In the data rows, the value 128 means zero.
Some points, each followed by its number:
[122 127 131 114 131  90  80 125  57 113 132 124 106 106 132 114 113  90
 132 169 157 132 117 128  94 109 160 104 146  66 132 134 157 152 146 160
 163 147 156 105 108 172  78 153 124 129 170  86 137 100 139  81  95 105
 121 132 121 119 139 134 129 117 148 131] 0
[126 180 113 106 107 143 167  85 155 150 120 109 134 148 166 142 129 142
 106  75 119 104 162 120 139 159 116 168  83 203 116 144 117 135 107  95
 106 131  98 145 175  99 155  99 104  96  69 168 140 118  65 194 152 148
 110 142 123 183 131  42 159 148 124 116] 1
[125 130 129 108 136 120  65 108 130 103 100 144  97 105 144 123 111 111
 169 122 154 176 100 121 121 113 164 137 125  67 153  88 125 147 155 159
 141 142 163 117 102 132 138 128 122 135 148 115 124 140 123 114 113  92
 132 132 139 124 108  82 123 103 120 117] 2
[ 97  85 111 122 143  86  92 183 126 104 164 144 129 139  97  85 126 109
 129 207 148 150 107 143 123  67 176  88 188  59 139 131 145 115 172 164
 136 148 143  99 106 165  89 166 156 176 154  73 153 149 182  63  75 107
 145 117  76  86 119 176 121  70 137 139] 3
[151 138 161 145 143 140 127 136  63  92 102 151 106  66 147 136 103 116
 133 122 148 111 150  95 113 155 149 106 160  98 128 104 175 117 104 145
 158 143 144 113  97 122 103 183 138 109 159  54  97 142 154 115 111  98
 113 131 118 147 153 172 129 140 125 132] 4
[137 104 123 139 130 146 129 114 129 128 109 129 125 153 131 135 122 147
 121 122 128 144 124 138 129 144 118 108 141 155  99 131  82 103 126 128
  98 125 128 150 123 115 132 124 123 130 139 130 113 139 134 141 146 141
 135 141 162 108 132 147 133 131 141 123] 5
[145 137 135 142 132 142 105  97 136 136 118 128 129 136 148 137 127 130
 149 118 139 152 117 113 110 139 126 103 150 152 105 104 127 142 136 155
 105 121 142 128 124 148 118 136 130 128 128 148 143 137 113 120 134 125
 134 119 148 146 103 155 140 116 122 114] 6
[125 120 123 133 136 189 148  99 158 158 105 124 144 152 137 198 116 149
 144  87  88 113 148 108 113 158  81 164  96 190 122 127 111 111 102 104
  95  97 111 146 158  79 157 102 110 126 108 184 108 110  84 187 164 157
 139 125 163 152 140  91 135 187 149 144] 7
[117 120 152 127 149 144 154 106 159 142 137 118 140 159 149 165 136 141
 134  86 136 114 128 121 125 140 110 160 110 165 107 132 113 141 109 105
 123 148 115 149 168 126 150 108 112 106 106 157 117 125 102 134 145 149
 148 126 137 129 108 108 122 125 117 114] 8
[122 137 131 111 141 147 118 102 126 169 145 149 146 156 122 140 122 108
 117 131 159 127 135 134 111 126 142  90 140 171 105 126 106 122 137 148
 103 116 144 122 128 142 109 112 131 129 104 171 167 116 109 113 146 131
 135 143 105 122 157 137 116 144 127 114] 9
[140 128  93 169 169 240 158  80 201 134 121 141 159 167 137 171 119 173
 155  53 102  93 158 100 130 184  74 165 129 214 105 120 106 136  99  86
  76 117 135 185 175  49 200 104  98 137  86 207 117 139 116 189 190 157
 129 114 151 154 122 107 128 169 127 105] 10
[168  86 168 142 111 130  77  99  89 111 129 138 111  72 118 120 115 131
 129 139 115 129 105 124 137 130 109  69 162 123 133 125 125 109 120 136
 136 118 167 116  68 152 128 163 152 102 194 161  91 125 126  80 129 126
 141 146 124 162 168 172 114 109 138 128] 11
[158 144 123 191 152 160 176  99 178 128 112 121 136 144 148 169 109 182
 122  93  97 109 131 157 126 137 100 165 106 173 123 126 175 129  96 104
  68 159 101 165 186 114 146 150 113 124  92 154 140 155 154 194 132 124
  92 129 135 122 110 120 157 127 121 113] 12
[130  58  90 153 124 129 120 171 255 152 180  79 139 191 110  68 105 152
 149 150 147 157 106 118 136 120 133 137 138 138 120  92 118  93 133  97
 167 110 111 143 102 135 107 156 177 144 105 176 119 129 153  75 149 189
 159 107 120 117  55 172  91  45  89 105] 13
[159 126 178 132 137 122 110 113  57  93 117 137  98  64 126 130 141  90
 124 142 145 156 124 115 127 120 106  53 166  87 146 129 147 102 101 143
 143 136 157 103  97 137  94 175 154 126 183  74 113 142 136  78  91  73
 112 139 145 148 146 160 111 110 126 140] 14
[143 160 123 176 129 173 166  97 225 111 107 131 161 153 138 146 148 159
 147  93 102 144 149 140 137 132 103 160 102 172 122  98 131 124 128 131
  75 149 114 167 161 109 196 117 132 164  81 154 157 161 149 209 152 133
 128 122 113 114  93 102 171 114 150 117] 15
[ 91 141 130 103 120 100 143 125  81 128  94 125 128 131 158 146 137 135
 128 132 103 121 135 141 106  94 148 169  83 109 138 140 130 163 139 153
 102 152 107  99 188 128 140 105  81 144 115  91 152  83 101 155 101 131
 133 137 136 110 136  80 132 176 149 142] 16
[131 122 132 174 137 172 185 119 165 138 101 118 155 154 132 162 117 157
 123  98 108 127 158 113 147 111  83 160 118 182 122 100 120 139 104  83
 102 139  97 170 139 101 152  92  88 136  75 163 129 123 112 196 169 141
 119  92 121 142 116 129 142 167 145 111] 17
[171  71 151 107 116 145  86  85 138 119 124 120 103  89 121 102 106 132
 166 119 151 162  89 100 126 156 119  82 160  95 160  98 123  91 132 109
 186 117 184 149  73 129 134 168 181 103 180 161  80 145 126  46 147 129
 115 145 163 148 145 146 122  75 116 123] 18
[128 167 127 136 113 112 125 117 123 113 115 137 126 128 151 130 141 140
 140 133 114 129 125 162 109 107 167 159  88 128 134 130 102 175 129 147
 108 132 107 105 144 136 154  94  85 125 102 146 141 112 111 173 121 117
 131 112 159 111 108  76 129 153 133 164] 19
[127 112 121 137 110 103  95 154  68 123 115 143  98  87 127 120 114 101
 127 174 151 129 127 143 118 112 144  93 142  89 127 148 133 105 148 156
 165 146 131 127 102 148  85 139 143 130 157  80 107  94 154 109 110 111
 140 127  97 102 160 173 132 153 140 145] 20
[ 97 148 148 162 148  90  84 155 100  83  84 146 123  84 119  82 111  87
 127 167 153 144 138 138 106  94 175  94 160  25 151 135 176 131 173 199
 172 173 129 116  94 150 121 193 141 175 154  31 144 118 198 123  85  72
 114 137  65 106  98 157 129  83 125 122] 21
[155 110 116 145 122 143 136 103 184 143 144 119 128 164 149 140 118 166
 143 125 120 123 105 124 105 131 139 152 105 120  95 116 112 154 108 126
 158 102 130 172 180 147 139 100 103 127  95 182 152 107 104 160 142 132
 143 122 156 119 120 122 134 115 128 130] 22
Which two points above are nearest to each new point, looking only along the 3 directions in which the numbered points spread most? Their numbers follow each, nearest first.
[129 140 130 120 129 136 154 136  80  98 133 149 127 108 120 143 142 126
 128 117 147 136 143 130 117 138 130 100 162 125 146 117 151 125 118 105
 122 167 140 117 109  98 134 151 136 145 149  78 105 133 151 100 144 120
 109 124  99 107 141 145 117 115 141  93] 2 6
[120 153 114 159 186 167 167 153 160 109 147 130 146 169  77 109 144 125
  82 124 154 103 139 125 156 145 113  98 160 194  86 125 142 102 127  85
  92 168 102 153 126  91 128 119 154 148 108 122 132 183 170 152 150 145
  80 109 109 112 108 192 186 120 131  87] 22 5
[ 88 216  83 105 113  79 148 142 157  97 124 127 120 125 153 142 174 133
 116 126 117 150 184 122  95  89 170 203  69 128 166 124 144 161 140 182
 104 149 101  90 160 106 142  84  71 138  91  87 155 112 129 198 107  98
 107 108  95 118  88  40 156 152 114 112] 16 19
[ 95 156  88  80 139  84 137 121 109 114 138 131 119 139 160 161 146 100
 121 149 129 143 177 107 121 126 181 165 107 106 155 142 128 175 127 146
 139 115 132  93 157 143 104  98  78 120 141  81 152 100  95 132 101 103
 124 118 133 129 118  72 141 162 118 121] 16 19
[122 131  66 163 145 130 133 139 223 118 154 122 153 187  96 132 149 137
 119 133 131 172 135 150 171  99 140 146 123 139 137 100 162 117 133 111
 106 128 113 167 119 161 141 130 152 160 131 140 134 172 149 132 131 132
 147 106 109 117  87 139 146  77 121 140] 22 9
[119 120  92 153 151 147 156 166 183 140 150 108 149 177 119 108 130 148
 125 115 119 114 140 136 125 107 124 163 122 157 109 136 122 123 151 114
 111 126 100 148 141 104 121 114 135 140  92 160 139 138 156 159 138 125
 122  98 118 114 111 132 143 115 138  97] 22 15
[150  90  97  96 104  92 124 164 187 141 164  90 148 134 104  99 113 114
 140 156 142 159  83  98 137 123 130 118 177  86 138 130 130 107 166  57
 169 108 149 122  87 155  92 126 160  95 139 141  93 146 160  51 143 152
 153 148 142 117  80 168 120  67 115 104] 13 18
[162 101 141 102 115 150 106 119  91 102 117 161 116  76 124 135 107 124
 135 121 165 147 111 103 121 152 119  76 185 109 118 106 139  96 126 141
 142 118 161 144  95 123 111 176 169 120 172 135 107 136 145  81 134 119
 128 136 147 158 145 165 126 107 119 114] 11 18
[146  92 126 105 137 115 100 168 109  74 121 123 107  85 124 112 108  95
 144 117 164 140  96 104 123 122  98 104 165  69 150 129 148 105 142 105
 178 124 147 127  71 130 116 165 177 109 192  93  96 140 151  43 107 112
 124 131 136 129 104 153  93  81 134  99] 11 14
[101 130 143 119 114  92  94 142  59 126 141 124  98 107 126 111 131  88
 120 141 148 131 125 142 111 118 152  84 163  95 131 143 124 120 169 148
 129 134 138  94  94 140 111 151 137 130 141  85 131 104 126 104  95  99
 117 117 125 127 144 143 115 121 138 123] 20 0
[147 127 157  93 105  81 111 136  50 111 101 128 119  64 129 110 135 132
 130 145 151 127 127 128 140 137 117  94 118  98 151 135 134 135 134 173
 163 119 147  71  89 143 106 153 155 111 184  84 130 115 131 104 111 105
 123 141 132 117 181 123 154 156 121 117] 4 14
